One turn moves each row of this set onto another row. After a few examples, where does it send each row asked below?
fidek: [-0.60 -1.29 -2.28 -3.50  0.54  0.17 -1.42 -2.81 -3.47  2.18 -0.56 -2.35
  0.52]
laf: [ 1.79 -1.27 -0.36  0.96  1.79 -2.11 -2.41 -4.36  2.45 -0.18  1.50  0.68
  5.87]
kupon: [-1.20  3.93 -1.68  1.73 -2.51 -0.88  0.74 -1.10 -0.41  0.79  1.66 -3.73
  3.59]
Noze: [ 0.42 -0.25  2.14  3.75  1.28  2.46 -1.42 -2.50  0.71  2.56  1.44  1.28
  4.16]
gadi: [ 1.64  3.45  1.10  2.12 -0.37  0.70 -1.32 -2.50  1.70  5.84 -0.13 -1.76
  1.27]
Latan: [ 2.68  2.39 -0.56 -2.80  1.62  1.39  0.93 -1.74  1.77  2.30  3.50 -0.86
  4.93]
Lusik: [-1.24 -0.87 -0.38  0.68 -0.73 -0.16  3.57 -1.02  2.61  6.03  0.98 -0.64
  4.23]
Lizu: [ 0.05  3.24 -2.43 -0.77  0.66  4.62 -0.38 -2.76  0.41  1.30 -0.92  0.11
  2.46]
lavu: [ 2.37 -2.02 -0.17  0.06  1.64 -3.34  0.83 -3.46 -1.18 -0.12 -1.11 -0.04
  2.55]
vovab: [-2.10  1.35 -4.89  3.88  0.34 -1.21 -0.84 -0.86  0.27  4.25 -1.32 -0.67
  3.18]
dirit: [ 1.29 -0.25 -3.13 -2.45  2.30  1.50 -3.76 -0.81  0.68  1.02  2.12 -0.77
 -0.11]
tumug: [-0.30 -0.31 -1.31 -1.69 -1.40 -4.82  1.76 -0.98  0.44  4.11 -1.65 -1.52
  1.90]
buga: [-1.76 -0.87 -1.67  3.60 -1.93 -1.29 -3.40  0.62 -0.94  0.85 -0.60 -1.29
  2.30]
Nis: [-2.39  4.20 -4.84  0.22  1.00 -1.95 -2.88 -1.62 -1.10  1.37  0.94  0.44
  3.28]
vak: [ 1.39 -0.47 -1.38 -0.86 -4.65  0.77 -0.89 -1.33 -0.98  1.34  0.01  3.11
  1.55]
Pela: [-2.11  0.24 -4.21  4.71 -0.96 -1.08 -0.01 -1.23 -0.25  2.62 -1.28 -1.31
  4.02]
tefi: [-4.11  0.38 -0.53 -0.12  0.46  0.05 -0.46 -6.01  0.38  3.04 -0.02 -3.39
  4.29]
nur: [ 4.15 -0.85 -3.33 -1.32  0.13 -0.46 -1.16 -1.96  3.13  3.77 -0.62  1.17
  4.85]
mepet: [-1.49  1.71  1.04  0.01  2.42 -2.10 -0.67 -2.70 -0.20  2.36  4.93 -1.75
  0.75]
rutub: [-1.43  2.84 -1.28 -1.61 -3.34 -2.23 -2.48 -1.34 -0.37  0.83  2.60 -1.57
  0.06]
Doli: [ 2.74 -0.37 -0.34 -4.31  1.08 -0.51 -0.36 -1.53 -0.64  3.58  3.72 -2.26
  3.57]
Nas: [-0.36  0.61 -4.68  0.21  0.70 -0.97 -5.81 -1.89 -2.09  2.76  0.46  0.69
  4.00]
rudil: [ 1.00 -0.74 -2.91  1.77  0.60 -1.75 -0.56 -2.16 -3.17  2.25  2.09  3.56
  0.92]
lam: [-1.82  0.46  0.76  0.83 -2.12 -0.49  2.72 -1.08 -1.29  3.08 -1.73  1.81
  4.83]
zibul: [-2.81 -0.40  0.43 -1.04  2.56 -3.33 -2.02 -4.74  0.98  0.51 -0.32  0.17
  2.28]
Litu: [ 0.94 -0.92 -4.48  1.33  0.05  1.42 -1.67 -5.90  0.16  2.51  0.67 -0.11
  6.53]
pifo: [ 1.21  2.69 -1.55  0.39 -2.14 -3.51 -0.77 -2.34  0.88  5.90  3.31 -0.69
  0.80]
burog: [-0.82 -3.58  2.82 -0.19 -0.76 -0.47  0.25  0.46  1.47  1.90  1.80  0.40
  3.14]
rikul: [-2.03  2.33 -1.32 -0.08  1.18 -1.53 -3.76 -2.29  3.72  3.60 -1.91 -2.25
  3.81]
buru: [-1.06  0.56 -3.25 -2.17 -3.46 -0.09  1.79 -2.47  0.65  2.41  3.11  2.86
  3.94]
Tuv: [-2.62 -1.24  2.64  0.47 -1.67 -0.07 -0.87 -1.26 -1.37  4.37 -1.60 -0.89
  4.85]
dusu: [-1.80 -1.24 -1.88  2.87  0.35 -1.65 -3.96  0.72 -0.96  0.41 -0.36  0.28
  1.95]
pok: [ 2.29 -2.26 -2.32  1.64 -2.37  0.32 -2.51 -1.73 -2.07  1.46  0.45 -2.24
  6.03]
riri: [ 1.20  1.37 -4.98 -1.63  3.08  0.58  0.36 -1.90  2.43  4.86  2.32 -1.26
  1.99]
Misaz: [ 0.31  1.33 -5.51 -1.60  3.48  1.12 -0.25 -2.77  1.08  2.86  1.68 -1.61
  1.18]
virez: [ 1.36 -1.01 -1.72 -2.60  3.27  0.11 -3.04 -0.22  1.14  0.76  3.34 -0.46
  0.86]
gonid: [ 1.53  1.38 -2.13  0.82 -1.42  0.19 -1.53 -3.23  0.86  6.36 -0.13  3.58
  1.03]
kod: [-3.13 -1.69  0.10 -2.59 -1.47  0.65 -3.37 -3.93  1.29  3.04  2.94 -1.41
  5.35]
Gugul: [-0.73 -3.24  1.89 -1.81 -2.14  0.26  0.50 -0.37  2.17  2.71  3.00  0.31
  2.87]
Vif: [-1.47 -1.61 -0.20 -0.65 -0.84  0.57  3.41 -2.52  3.06  4.51  2.42 -0.40
  4.73]
Sof: [ 0.77 -1.42 -3.40 -1.69 -0.26 -1.79  2.64 -4.95 -2.37  2.53  1.31 -2.41
  2.99]
tefez: [ 1.34  2.32  1.21 -0.63 -1.99  3.43 -3.07 -1.86  2.28  0.83  1.21 -1.10
  2.77]

Sof goes to vak
buga goes to Misaz
Nis goes to Doli
And these:
kod goes to kupon
rudil goes to nur
pifo goes to lavu
burog goes to vovab

